In the data rows, the value 500 means zero.
Some points, each followed by its number:
[588 734 567 450 631 999 281 535 872 459 547 424 754 717 429 525 290 356
 629 636 524   0 636 606 286 194 832 469 586 475 755 472 419 282 607 762
 473 542 302 335 414 138 788 672 419 313 351 603 538 635 523 456 573 170
 391 460 429 318 350] 0
[437 470 369 455 558 687 380 586 556 440 608 615 382 420 238 708 587 641
 635 406 558 566 655 601 331 367 411 440 608 582 396 591 612 757 506 331
 368 361 536 615 626 592 434 724 573 675 537 312 405 602 440 603 340 338
 692 504 692 616 424] 1
[520 361 551 476 357 500 558 393 465 383 305 486 494 561 558 586 580 571
 450 617 510 645 285 377 453 432 426 404 628 566 369 471 207 469 454 517
 543 627 404 586 503 680 449 497 576 529 430 412 455 478 465 504 577 553
 554 466 494 430 504] 2
[540 652 764 423 469 722 655 647 496 550 770 444 328 503 759 307 320 546
 405 175 717 646 478 725 817 370 568 661 361 298 577 387 573 233 438 507
 544 273 459 822 501 506 523 567 789 397 282 533 574 377 730 377 574 546
 661 712 495 519 528] 3
[465 433 572 526 363 496 605 370 416 444 351 644 569 433 490 601 704 592
 409 787 351 599 179 359 678 463 370 500 674 571 532 398 266 346 540 497
 625 526 515 497 614 612 387 432 513 471 500 456 562 480 450 528 632 567
 568 528 425 576 472] 4
[586 505 310 641 434 363 610 622 419 453 364 502 303 426 485 198 409 348
 430 505 509 541 427 407 691 705 294 506 507 300 358 501 553 413 478 407
 501 538 598 648 586 491 464 316 541 581 722 521 406 566 633 432 609 719
 598 519 480 615 488] 5
[446 548 430 350 466 628 311 651 425 616 487 680 385 531 229 589 332 670
 453 568 555 542 635 533 461 426 416 431 516 465 636 386 496 433 467 461
 496 636 586 506 422 488 530 434 475 706 234 456 397 497 343 454 505 346
 548 560 620 769 633] 6
[479 624 275 516 571 814 406 682 743 168 534 581 390 704 590 430 432 491
 614 458 726 263 684 521 441 395 646 537 429 644 538 534 438 553 538 530
 635 510 355 626 665 311 658 684 516 525 288 635 609 573 748 470 435 419
 216 699 446 181 355] 7
[466 551 310 374 398 684 398 523 389 618 447 438 394 484 331 500 527 471
 393 541 325 492 493 377 295 696 523 577 229 254 488 442 592 675 258 616
 351 751 622  66 247 392 639 462 331 403 598 536 489 480 421 505 423 288
 199 331 528 583 352] 8
[591 782 471 534 560 251 604 427 617 545 645 712 555 478 248 258 465 358
 400 574 368 245 541 481 558 525 672 557 392 557 537 455 438 510 467 457
 480 611 337 473 421 508 251 491 320 588 443 331 476 471 604 471 481 536
 486 425 649 581 576] 9
[582 589 362 648 726 311 658 451 589 454 396 563 524 500 363 421 423 372
 475 544 372 406 459 543 560 518 326 500 733 533 700 429 457 309 764 483
 607 582 395 736 651 560 380 323 413 598 677 534 640 523 706 398 644 691
 840 573 449 418 665] 10
[457 356 542 517 432 490 566 529 458 422 241 611 598 508 441 610 591 660
 480 582 455 526 352 491 566 523 493 372 725 666 512 426 340 460 533 494
 666 553 562 500 536 600 536 531 600 583 407 467 582 455 295 526 511 563
 563 558 485 473 485] 11
[688 346 380 413 310 517 416 638 465 697 503 571 352 549 330 617 490 498
 558 425 648 497 587 309 309 497 753 535 420 393 301 479 510 688 522 540
 293 277 547 304 398 500 465 746 564 512 513 654 289 420 408 663 310 341
 343 363 648 473 364] 12
[452 555 571 607 486 407 591 426 614 566 626 440 450 502 744 330 599 343
 403 357 352 337 576 618 556 674 634 602 396 424 530 455 493 621 568 371
 340 394 574 605 371 460 421 377 483 299 702 608 539 455 639 300 539 511
 493 549 542 530 292] 13
[407 365 607 274 716 690 588 497 636 614 514 212 458 501 501 846 290 555
 464 342 467 591 459 786 541 447 178 567 731 312 599 680 322 538 592 302
 219 526 713 580 271 605 595 377 489 742 556 533 431 350 571 635 591 329
 557 561 186 587 587] 14
Which five points above are nearest to each new point? Their numbers follow each, nearest first.
[406 520 367 533 360 576 380 447 421 407 625 456 455 467 445 508 643 388
 585 470 512 395 782 580 274 589 506 454 494 671 380 509 319 814 422 383
 318 483 500 464 354 534 471 550 445 584 535 369 267 657 334 418 538 356
 322 380 511 510 239] --> 1 12 13 2 8
[624 529 381 295 422 443 367 737 346 627 516 602 451 564 252 585 531 619
 528 420 605 619 485 366 315 459 684 473 391 460 370 434 545 607 558 511
 482 428 522 439 516 536 448 642 489 498 506 598 475 463 627 669 336 543
 323 417 566 552 422] --> 12 6 1 11 2
[396 679 456 628 567 356 516 513 509 502 649 494 606 431 311 323 549 225
 523 497 579 327 732 401 323 272 586 494 509 543 505 488 602 512 482 500
 666 463 430 534 664 585 444 573 532 548 447 601 400 586 694 457 547 636
 506 744 689 494 514] --> 9 10 13 5 7
[679 627 487 393 709 560 486 668 513 562 385 515 618 618 419 537 394 459
 676 529 749 542 828 498 455 542 640 492 564 583 345 496 683 550 533 655
 669 249 542 445 409 371 488 616 506 343 673 374 481 357 654 527 140 452
 489 517 444 247 529] --> 12 7 1 11 9
[502 641 598 528 416 384 388 412 412 386 632 571 435 532 465 569 471 726
 474 529 531 517 386 562 630 282 586 465 474 426 284 434 547 451 330 490
 494 563 688 476 642 576 446 546 541 652 341 382 494 485 307 476 630 460
 350 161 571 445 652] --> 2 11 6 4 9
[337 528 732 316 587 486 581 554 551 378 475 520 289 377 597 486 775 626
 461 215 526 617 370 597 819 621 490 357 520 543 408 575 404 600 510 398
 363 372 644 669 592 616 545 518 538 577 327 309 412 604 404 528 548 479
 461 421 434 687 256] --> 11 2 1 4 13
[576 506 367 628 740 482 517 440 467 590 612 351 519 560 607 507 121 437
 493 329 581 588 668 579 322 540 413 652 236 486 702 671 712 653 457 473
 569 446 425 478 439 453 598 501 428 521 501 707 569 446 590 540 332 423
 458 520 598 577 692] --> 13 6 9 12 5
[444 381 538 369 593 551 326 306 332 533 588 446 645 549 438 695 672 564
 671 408 443 623 483 626 265 568 371 560 264 567 508 561 892 612 578 398
 497 656 549 226 459 533 643 476 378 335 723 500 699 570 478 345 487 467
 347 577 522 550 672] --> 8 13 11 1 6
[611 341 296 596 623 366 612 574 524 727 715 267 336 356 449 442 477 355
 565 494 505 494 567 676 472 677 484 551 564 436 555 654 571 871 809 433
 272 456 367 599 410 696 418 421 363 656 741 671 371 270 607 739 345 645
 542 436 461 668 476] --> 13 5 12 1 14
[473 461 742 482 638 432 540 326 598 585 547 338 630 580 686 561 460 548
 455 552 382 504 373 712 531 516 364 436 708 440 396 526 260 599 477 481
 431 553 474 438 514 556 550 327 417 483 459 312 576 444 333 494 565 480
 539 347 337 436 493] --> 2 11 4 14 13
